The rows of M fall into several groups, and each row is roughly a mix of its group's hidden directions.
M:
[[-25  39  33 -31   1  33 -21  27  -8   1  47 -41]
 [-23 -37  -9   2 -49 -24  -9  12  17 -41 -38  42]
 [ 23  -4 -45   9 -42 -35 -26 -27 -33 -29  37  -2]
 [ 19  46  27  21 -43  20 -11   3  58  -6 -15 -28]
 [-11 -78  46  11  -1 -10  24 -16  22 -16 -14  -7]
 [-39   0 -51  -2  42  25 -43 -14 -12   7 -30  27]
 [-64  13 -15 -36   7  29   0  40 -25  -9  20 -32]
 [-37  -6 -24  12  35 -12  19  63  19 -39  22 -18]
 [ 42 -65   1  17  35   1 -19 -43  13   6  20 -12]
 [-13 -31  26   8  47  -5 -30 -33 -36  35  40 -15]
 [ 10 -28  38  -6  41  57   8  23  31  34  -7 -18]
 [ 69  20  12  -5 -12  -8 -34 -13   4 -22   8 -55]
 [-22 -46  -2  10   2 -27 -23 -45  20 -15  47 -40]
 [ -5   2 -14  26  55  -2  33  41  44   3 -37 -18]
 [ -8  51  41 -21  56  13  -3   0 -15   5 -27  37]
 [  3  59   4  -2 -13   1  31 -10  -7  48  57   6]
 [ -3  -5  41  18 -23  46  31  39 -36  20  17  36]
 [-36 -25  38   7  26  -7  20  -6  54  14  11 -51]
 [  8  34  20  18 -14   3  -4  19  81  16  -8 -32]
 [ 44  56 -33  -1 -16  15 -18   8  31 -27 -34 -23]
 [-40  -7  30 -11 -14  54   5  60 -22   2  22   0]
 [ -1 -11  31  23  17 -36  68 -41  -4  -2  -1  31]
 [ 40  19  18   2  -7 -28   0 -76   5  22 -20  24]
 [-48  34 -46 -11  28 -31  34  28 -12 -23  16 -12]
 [-10 -24  54  25  47  26   8  17  41 -21  31   0]
 [  3  10  23   6  -4  10  53  50  39  32 -23 -35]
 [  0 -35   3  27 -14  16  -4  86  15 -19   6   5]
 [ 47  27   9  11  -3 -43 -21 -28 -15  17  55 -26]
 [-16  20  22 -26 -25  64 -42  35 -15  19  14  -6]
 [ 23 -35  37   9  45   5   5 -15  37  22  26 -49]
 [  4  32  14 -24 -26  46  -3  56  -9  14  31 -38]
 [-65  -2  -1 -46   8  30 -18  20  -7 -12  14 -45]
 [-28  48  25 -29  36  22 -28  -4 -32  -9 -14  45]
 [ 41  -2  22  15  -7 -49  -7 -51  40   2 -27  24]
 [-26   0   3 -43 -35  28  63  24  -9  10  13  31]
 [-15 -38 -46  -2 -34 -34  42  10 -42  -3 -26  -5]
 [ -7 -39  30 -11  54  34 -41 -33   8   3  29  -9]
 [ 14  46 -71 -30   1  14 -39  -5   5  -3 -16  10]
 [ -5  -6   9   4  10 -21 -62  -6  65  29   7 -27]
 [ -1  17  -8  -3 -36 -79  11  -4  22  -9 -34  26]
 [-17  14  21   7 -24 -66  25  26  34 -18 -18  36]
 [ 70  20  -3  -8  -2  44   0  39 -31  19  -4  12]
 [ 71   3   9  54   7  -5   6  -2  16   9   1  44]
 [-16   1 -41   3 -19  27  16  68 -49   2  12  -2]
 [ 16  28 -38  35  11  -1  18 -11 -58 -38 -25  28]
 [ 75  20  15  -1  27  -4 -15 -11 -27   5  42 -24]
 [-37  -2  17 -11 -49   2  44  33 -47  13  -7  27]
 [  9  58  -5   3  12  18 -15 -35 -27  43  48  -7]
 [-38  -5   2 -21  -5  65  -5  37   0  11 -37  37]
 [ 11  71  -4 -15  -5 -36   5 -49  -7  21  -8  28]
 [-24  36  28 -19  52   5 -20 -22 -21  -9 -26  51]
 [-54 -25 -15 -29  36   9 -32  -1  24  50  13  13]
 [  1  37  24  20  64 -12   9 -10  47 -19  30  11]
 [-40  54 -21 -19 -50 -10 -10  21 -33 -25   9  10]
 [ 23   1  27  -5 -44  17 -37 -45 -51 -23  18  -5]
 [-13 -13  52  46  -1  12 -55 -33  19   1  -9 -24]
 [-15  30  16  47 -63 -24 -12 -21  16  -4   6  36]
 [-13   0   7  27   9  37  32  72 -21  -5  32  19]
 [ 10  52 -71 -22  21  13  -4  -8 -32   6   1  22]
 [-10  42 -19  -7 -35  12  25  45 -18   2 -47  39]
 [-45 -11  -6  14 -16 -21  59  29  12   6  -7  52]
 [-15 -25  49  18  28   4 -18 -34 -31  35  44 -17]
 [ 10  11  -9  21 -53  -9  31   1 -30 -52 -27  38]
 [-23  14  16 -32  16  70 -27  27 -20   7 -14  35]
 [-62  14  18 -19  -6  27  28  54 -27  -3  23   2]
 [-30 -52  41 -21  10   0 -23 -22  43 -20  -8 -36]
 [-12  14  -1  18   5 -35  52   5  24   8 -65  31]
 [-52   9 -37  14   3  10  35  10 -13   4 -22  63]
 [ 20 -30  -9 -15  70   0 -39  -2   0   7  -4 -48]
 [  5  -3   0  28  24 -71  27 -45  18  -8 -26  11]
 [ 27  -6 -43 -10 -26  49 -30   4 -51  27  -4 -18]
 [ 33 -72 -31  33 -12 -13  19 -17  28   9 -17  -1]
 [ 39  33  10 -21  17  18 -44  -7 -48  -9  47  -3]
 [-43 -19  44 -13  58  34  -7 -10  29  13 -19  10]
 [ 18  41  37  -3  29  41  -2 -54 -12  29  24  14]
 [-28 -16 -35  19 -32 -63  -4 -42   2 -31  12  -1]
 [  9 -73 -28   1  17   9 -20 -17   9 -16 -11 -52]
 [-38 -27   1 -30 -25   1 -67 -18  33  22   8  15]
 [ 36  15  -7   5 -38  -6  23 -38 -49  37 -19  35]
 [ 23 -23  48 -27  16  24 -12 -19 -28  16  39 -49]
 [-57 -22  19  -9  -5 -24  11  57  31 -35   0  -9]
 [ 10  68  19 -28  -4  35   3  49 -29   9  -2   6]
 [ -2 -20 -36 -43  45  13 -25 -19 -58  11  16   4]
 [ 39  16  11 -21   0  28 -50 -39 -36  -2  23 -38]
 [-28   7   9  22  43  49 -16   9  45  15 -39 -25]
 [ 24 -43  23  -8  59  16  13  12 -23 -13 -11 -50]
 [ 31 -31 -10  -8  16  44 -29 -59 -18  19  -1 -34]
 [  6   3  62  13  30  60   9 -15  -3  16  33  14]
 [  3  -9 -12 -21  29   4 -11 -33 -77  15  39   9]
 [-28  21 -16 -39  37  61  -3  -5  -8  45  13  -5]
 [ -4  20   6 -11  -1  76 -39 -34 -32  -9 -16 -11]
 [ 27 -12 -20   0  64 -27  -2  30  37   5 -13 -44]]

Here is one row of each group, with its name. Which group are the others in?
[-25  23 -39 -21 -27  42 -14  15  34 -16 -50  24]
Y
[ -3   5 -29  17  47 -63  24 -15  36 -32   1  -7]
F
[ 39  28 -47   7 -48 -26  -1   5 -44 -18   0  25]
Q

[-38 -16 -30   3  -5  16  28  72 -33 -14  15 -10]
F
[-28 -59 -10  -8 -14 -22  20  30   8 -34 -38  36]
Y
[-35 -35 -42 -21  57 -25   7  24   9  28  -1  21]
Y
[-25  31 -15  13 -49  -5  28 -14 -32  -1  13  62]
Y
[ 24  -2  47   8  68 -19  10 -29  24  15   9 -26]
Q
[  6  47   6  13  -7 -75  26 -15   1 -12  17 -31]
Q
[-17  63 -11 -33 -33 -52 -13 -12   8   5 -22  17]
F
[ 31  20 -16  -7 -17 -63  46  25  15  12  37   5]
Y
[-26 -32 -18   3  32 -26  49  48  33   2 -25  15]
Y
